One turning vector, and how many ticks it has turned:
The counts run from 0 to 206.
[-11.6   9.7 -19.8 -11.5  -8.8  17.9  14.3  26.6  -5.5   7.1  -6.4   0.6
  13.8  -4.2   7.5  -2.2   6.5  21.7   7.4  15.3  -9.2  18.9   1.0 -18.0
  -6.8 -13.6  29.2  12.2 -32.4 -15.1  21.9  27.9  11.6  -2.8  14.7  17.1
 -14.6 -13.9] => 180
[ -9.2 -18.1  18.5  13.2   2.6  22.8  -0.4   2.9  42.8  -5.9  -5.8   0.3
  -8.2 -16.2  30.4 -16.0   2.8  32.7  10.7  14.2  -2.5  15.8  -8.8   7.7
 -10.8 -12.6 -11.9   1.7  18.3   6.6  12.3  -4.7   6.0  15.2   1.9  -5.9
 -11.7  12.8] => 145
[  0.7   5.6 -14.3  13.6 -24.3  -8.9  -3.7  16.2   2.9  11.2  38.1   0.0
   7.8 -10.8   2.7   4.5  -3.5  22.9  -0.6  21.8  27.7   1.8  14.4 -21.1
   1.2  -3.7 -36.2  12.5 -10.3 -11.4  13.8  30.5 -13.0 -29.2   3.7  -9.5
  -0.8   9.3] => 89
[ -5.2  -4.3   0.8   8.4  16.3  12.4  -8.1 -25.5 -10.9  18.5  27.8 -12.3
  17.5  -3.3   3.1   8.2 -32.1  37.1 -17.4   5.4  29.1   2.3  -3.5  -4.9
  15.9 -13.1 -28.2  -5.3   5.2 -17.9 -12.9  -2.9  -1.9   5.6  -1.7 -22.1
  15.9  24.6] => 194
[  4.4 -12.3  30.5  25.6   7.4  13.0  31.7  14.6  -7.3  -3.4  -7.0  17.8
 -20.7 -10.8  18.0 -12.1 -14.7   8.2  -8.5   7.3 -20.6  -7.7 -14.4 -11.6
   1.4 -15.7 -27.7   3.2  12.5  -8.3   2.5  -1.8 -32.0 -18.3  -0.7   1.8
 -11.1  27.9] => 114
[-19.6  -7.8   0.3 -11.8 -35.6 -12.7 -13.7  22.3 -13.7  16.8 -20.7  -6.1
  -3.8  14.0  -1.2  -5.5  -5.2   4.2   3.4  -6.9  -7.9  26.2  20.5 -13.2
  33.6   1.4  -6.5  20.6 -12.1   8.3  -4.9   9.7 -15.7 -35.3  -9.3  26.2
  14.1  -9.8] => 206
[ 19.9  -4.2   5.4  -0.3  27.8  14.8  21.3 -25.8  12.6  25.9 -19.8  -3.2
  -3.3   9.6  17.7 -35.3 -12.3  12.6   1.3 -17.0   6.8  18.3  -0.8  -2.1
 -14.2 -36.2   2.3 -10.8   6.8   4.9  19.2  -0.5   0.6 -10.7  -8.6   2.1
   1.7  -3.4] => 68
[ -0.2  -5.1   4.2  10.6  -6.0  19.6  -6.0  -0.1   7.1   2.5  -5.2  17.7
  14.5 -14.7 -21.4 -36.6   9.5  11.3  -1.4  42.2   7.7  13.0   1.4 -29.9
 -19.0   2.5 -14.3  -0.3 -12.9   7.1  28.5  20.4  -0.2 -15.9   0.3  33.5
 -21.2   4.9] => 172
[ -6.8  -7.1   2.4  13.9   7.4 -17.3  13.2  35.5  -1.7   0.7  11.2  -8.0
  36.4  13.1   4.0   8.9 -12.0  22.7   9.2   8.7  16.2 -15.8  28.7  -3.5
  24.1 -16.9  12.0  -7.5 -11.5   0.6 -10.5   1.0 -19.9  -5.7 -14.2   9.2
  11.2  -3.0] => 57
[-17.3  -6.0  -0.8  13.4 -25.6 -11.7  29.8   0.8  -1.8 -26.8  -1.2   1.0
   7.4 -29.6  16.0 -12.5  12.7  19.4  -3.1  13.7 -11.7  -1.6  -8.5 -25.4
  18.1 -36.1  -4.5  11.5 -18.9   0.5  15.1  11.3  -9.8 -19.9   0.7   0.3
   0.4   4.4] => 12
[ 17.8  -2.5  10.1 -27.6  11.1  11.1  27.9  25.8   5.1  16.1 -13.2 -23.6
  28.4   3.9  10.3  10.7 -10.2   8.1   3.3 -16.0   2.8   0.1   9.1   2.3
  -5.6 -24.2   6.9  22.7  -9.6 -13.0  23.9  -7.5  -1.1  13.8 -10.1 -35.3
  -5.5 -11.3] => 185
[ 16.0 -15.3  16.0 -18.8  -9.2 -12.1  34.3  31.5 -13.8  29.2  23.4  13.3
   1.1  11.9   1.3  14.2  -6.5  16.7 -10.7  -3.1 -23.9  -8.4  -0.5 -31.4
  -2.7   8.2  -3.3   4.7 -10.6 -22.8   8.6  26.1  -4.8   0.7  -2.7  -9.3
  -7.4   9.5] => 83
[-11.7  12.5  22.3 -15.6  19.2  32.1   7.8   2.4 -12.9 -16.7 -12.5  -2.2
   4.2  -0.8  -5.0 -33.5 -11.8  -5.2 -13.1   8.7  16.0   7.8 -21.4  -2.7
  -9.4 -37.3  17.9 -20.1  -4.7   5.3  13.4   2.1   0.6  12.6 -23.4   4.3
   1.7 -12.6] => 21
[-24.8 -19.2  15.6   9.6  -2.3  32.0   5.6  -7.6  -3.6  15.9   7.5   3.7
 -12.2 -16.0   8.5 -13.4  -7.5  23.3 -16.5   6.9   7.4  23.7 -30.8 -15.6
  -5.3  -8.1 -27.2  -8.8  18.1  -6.5   8.2 -15.9  11.5  12.8  -4.9 -15.7
  -1.6  33.8] => 196
[ -0.5 -30.7  35.8  -7.1 -20.9 -31.5  22.3   9.7  21.8   9.3  -2.0 -20.4
   1.0  -6.2   8.2 -17.4  19.4  10.1  -2.6 -19.1  -3.6   7.0 -10.9 -18.6
  -5.8 -25.7  -8.9   3.3   1.7  20.0   4.7 -11.8 -31.2 -17.9  -9.2  -3.1
  -6.9  -4.0] => 9
[-13.5 -10.9  -0.3   6.4 -17.3  -3.1  -8.1   1.0 -20.4  -7.9 -14.5  17.3
  -3.1 -15.4  -4.3   3.2 -14.3  51.6 -15.5   7.2 -16.6  25.5   7.2 -17.4
  18.0   7.9 -16.3   2.2  28.3 -18.8  14.0  -9.9  -3.5   0.0 -20.2   7.7
  12.8  20.4] => 200
[  4.1   7.7  -0.4   6.3   2.1   9.2  16.1   7.1   8.4   1.6  14.0  31.5
   5.5  -1.2  -6.7 -28.1   6.1  30.2 -16.2  21.1  -2.9  16.8   5.7 -23.4
 -18.1  -9.4   4.5  -2.2   2.8  -5.5  35.5  19.4  -0.7  -7.4 -15.0  29.2
 -12.7  -1.7] => 173
[  0.8 -14.0  16.0  19.2  19.8   2.0  -5.5 -24.9 -10.3  -6.6 -13.6  -2.6
   7.9   3.0  13.7 -13.8 -11.7  41.3  17.4  16.1   0.4   7.7  -7.1   4.7
 -16.3 -30.1 -11.4 -20.7 -16.3  -0.4  13.8   2.7   3.7 -23.3  18.2 -15.3
  -0.5  -0.8] => 66
[-23.2 -22.7  19.7  -0.6 -18.9  11.2  15.3  17.8  26.1   0.0  22.7 -15.8
   0.9 -14.1  24.4  -1.7  12.4   1.6  15.5  21.7 -16.7 -17.3 -22.2  -5.0
   7.5 -12.8  -0.7   2.1 -24.1   3.2 -11.0  26.3   6.5  14.5   1.8 -14.4
 -10.1 -10.6] => 137
[  4.3   6.7  -8.2  -5.8   1.4  -4.1  -5.5   4.6  13.6   3.9  29.4  12.7
   5.1  21.4  -6.8 -21.7 -21.1  27.7 -11.2  17.3   3.7  25.5  21.3 -22.5
  -0.5  -7.9   1.7 -14.1  -3.2  -2.5  25.9  29.6  -8.6 -14.0 -23.9  28.3
  -1.2 -19.0] => 174
[  6.7 -14.6  35.9 -18.1   0.8   4.2  22.1  26.1   2.5   2.3  -2.8  -9.8
 -23.6   5.7  16.3  19.2 -24.2  37.4  -2.4  -1.0 -41.1 -13.9 -12.0   6.3
  15.8   9.8   9.0   0.7   6.4 -16.9   6.4  17.7  -7.7   3.6   8.7  -3.3
  -1.8  12.9] => 32
[ 13.9  -5.9  10.1 -24.3   9.8  34.1  20.7   5.8 -22.8  27.6 -35.4  27.0
   2.5  -0.3  -6.8  -1.6 -14.6  10.4 -15.6 -15.5 -12.3  12.2   8.8 -21.2
 -28.6   0.0   7.5  -2.4   4.8 -23.8   8.9   6.9  11.9  11.4  -4.6   9.1
  10.3  -1.7] => 75
[  8.9   2.5  38.9 -24.5 -16.9  -0.1 -20.1  33.1  -2.1  -6.7 -13.9 -23.2
  14.7 -11.3 -12.5  22.0  -0.3 -16.4   2.7  15.5  11.8  -9.6  10.5  -3.8
   3.9 -11.4   0.8  11.4 -30.6   7.7   8.4  26.4  -1.8  -2.4 -10.4  -9.0
   4.7 -18.0] => 132
[-13.6 -14.0  12.4 -16.9 -19.8   7.6   4.7  23.1  -4.3  21.8 -20.9  13.8
  -9.7  -1.2 -10.4 -14.2  11.0  12.1  -0.8 -17.5  -7.3  33.1  -7.5 -29.4
  -5.2  -5.5   0.7   5.2   3.6   9.6   7.3 -23.2  -5.3  -9.1  -7.3  23.2
  -1.9  17.6] => 204
[-34.1 -18.9  18.2   3.6 -33.9   4.1 -17.9  36.4   1.3  18.2 -10.4 -11.0
  13.8  -5.8 -20.5  15.6  -2.1   9.5  -5.1  16.5   8.4   5.1   5.1 -14.1
  16.8  13.1 -17.2  26.1 -11.7   9.4  -9.6 -14.4 -22.8 -16.7  -8.5  15.4
  -2.4  10.6] => 3
[ -5.8 -11.3   7.0  -6.7  -6.8   7.2 -16.3  28.9  -1.1   4.6 -14.5 -25.2
  18.4  13.5   6.7  14.5 -20.4   6.2  21.4   7.6  -1.7  20.5  -3.1   8.9
 -10.6  -8.4  -1.3   2.7 -32.3  -6.9   2.7  17.6  10.0  -4.0   5.4 -25.4
 -20.2 -30.4] => 183
[ -1.8  11.9  24.7 -23.5  17.9  23.7  18.1  11.2  -5.1  -5.5 -10.5 -19.0
  14.4   7.4   7.3  -3.8 -34.7  12.0 -18.6  -9.8 -16.5  -4.3   3.1  -6.9
  15.5  -7.9  18.8  -6.7   5.3 -15.1  -7.0   7.4 -10.2  30.2 -23.7  15.8
  16.2  -8.4] => 25
[  5.0 -11.3  15.7  13.9   2.3  24.8  28.5  18.2  -8.4   4.9   1.7   7.4
   8.6 -11.4  21.5  17.1 -14.5  21.5 -10.8   3.9  -1.4  -4.1   6.7  -4.3
  -5.8 -11.8 -33.4  16.2  14.1 -34.5   8.8  -6.4  -8.0  15.1  -5.5 -28.6
  -8.9  10.4] => 192
[ -4.5 -23.0  20.9 -13.2  13.6   0.7  17.3  21.3 -37.4   6.9 -38.4   8.9
  -6.7  -1.6  -9.9   1.9  13.7   4.4  11.2   1.9 -17.8  -1.6  -2.8 -10.0
  16.1 -23.3  13.8 -13.8 -12.9  14.0  12.9   2.5  29.5  -4.1   1.0 -12.7
   8.7  25.0] => 157
[-19.9 -14.8  14.9  12.3   1.2   8.4 -17.2  -3.9  38.6   3.9   7.9 -21.6
  -6.0 -10.3  27.9  -9.6 -12.0  32.0  12.4  24.5  15.6  19.0  -8.6  15.0
 -10.1 -11.0 -15.5 -13.4  -5.4   6.7 -19.1   4.8  13.9  10.7  12.0  -7.3
  -1.8   1.0] => 144
[ -4.5  -7.3 -13.7  13.4   0.0  36.1  -1.5 -38.5  -1.3  10.1 -33.1   2.8
   5.5   2.8   7.4 -13.8 -18.2  22.2  -6.4  17.0 -19.6  23.5  16.9   2.9
  16.4 -11.4 -12.9   6.3  -5.7 -17.6  12.1  16.6  13.0  -9.7   4.7   4.9
   4.2 -16.4] => 70
[-12.1 -33.1  23.2  13.4 -15.8   6.8  19.5  54.4  12.6 -12.7 -17.7   7.6
  21.6  -0.8   7.4   4.8   0.6   0.5  14.1  18.4  -4.6  -8.1  13.9 -10.9
   1.7   5.9   6.5   8.7 -14.6   7.4   5.6  -9.9  -0.9  12.5 -22.7   5.5
  -8.0   0.4] => 55
[ -4.9  -2.0  -0.8  14.8  24.6 -10.8 -11.8 -23.6  -5.3 -19.2   1.2 -12.5
  10.8  14.4   9.7  -1.3 -27.3  42.5  14.0  10.5   9.6   3.7   7.7   6.8
   8.4 -37.1  -6.3 -24.3 -13.4   1.1  10.6   6.7  -9.8 -23.3   8.4  -3.6
  -0.4  -5.8] => 65
[  6.7  -2.3  -2.1 -24.9  -8.5   2.3  16.6 -17.8  11.9   7.8   7.3  18.7
  -4.9 -21.7  12.0 -17.0   7.3  18.6 -13.3   1.8  16.8  19.3  12.9 -17.4
  19.7 -21.4  -1.7  12.4   8.3  -0.5  10.4  24.6  31.7   8.1 -12.6  -5.1
  23.3  18.9] => 44
[-18.1  -6.7  -4.3   0.7  16.3   4.0  -4.1   6.9 -14.6 -20.7 -13.1  11.3
  -3.5 -11.8  17.2 -15.5 -13.8  52.5   6.5  10.3  -1.0  19.6   8.9  -0.7
   4.1 -15.7  15.4 -14.3  17.2 -13.9  12.0   2.4  20.7  12.0   6.4   4.5
   9.0  16.1] => 149
[  8.7  12.1  -4.1  -8.9   9.6  21.8  16.8   9.3  -1.2  23.7  10.2 -26.8
  29.0   3.4   8.0  12.6 -17.6  15.7   1.1 -13.8  19.0  -3.8  10.8  -0.8
   6.4 -27.8   7.4  25.0 -30.1 -18.9   0.2   6.9 -11.3   3.5  -2.8 -33.2
   3.9 -11.9] => 186
[  1.5  10.5  20.1  27.4   0.4  12.2   2.8  20.8  24.6 -14.9   9.4 -11.6
   9.8 -20.6  15.3  14.8 -12.9  19.1   5.0  34.1  29.9 -13.7  18.9   4.0
  -1.7 -12.5 -19.6   6.8  -9.3  -0.2  -4.8  19.4 -11.3   0.7   1.0 -12.6
  -4.5   6.1] => 140
[-27.8 -24.7  21.0 -13.4  -1.4   1.7  -5.9  28.7  10.9  18.0  16.2 -14.3
  20.3  21.4  -9.8  -4.3   2.7  -6.3   8.1   9.2  15.6   4.8  -6.2  -0.4
  14.4 -10.9  11.5  -5.7 -23.1  21.2 -15.1   5.0  13.5   9.7 -41.1   2.4
  13.8  -1.8] => 53
[ -1.3  -4.3  17.7  15.2   7.6   6.6 -27.5 -20.9  17.8   6.8   4.1   0.6
  21.6  -4.3 -28.5 -16.5  -1.3  13.6 -16.7  41.8  20.3   2.5  -2.2 -10.0
  -9.1  -2.2 -26.0  -7.9 -19.6  19.6  22.9  11.0  -7.0 -13.6 -15.4  27.1
 -11.3   4.4] => 171
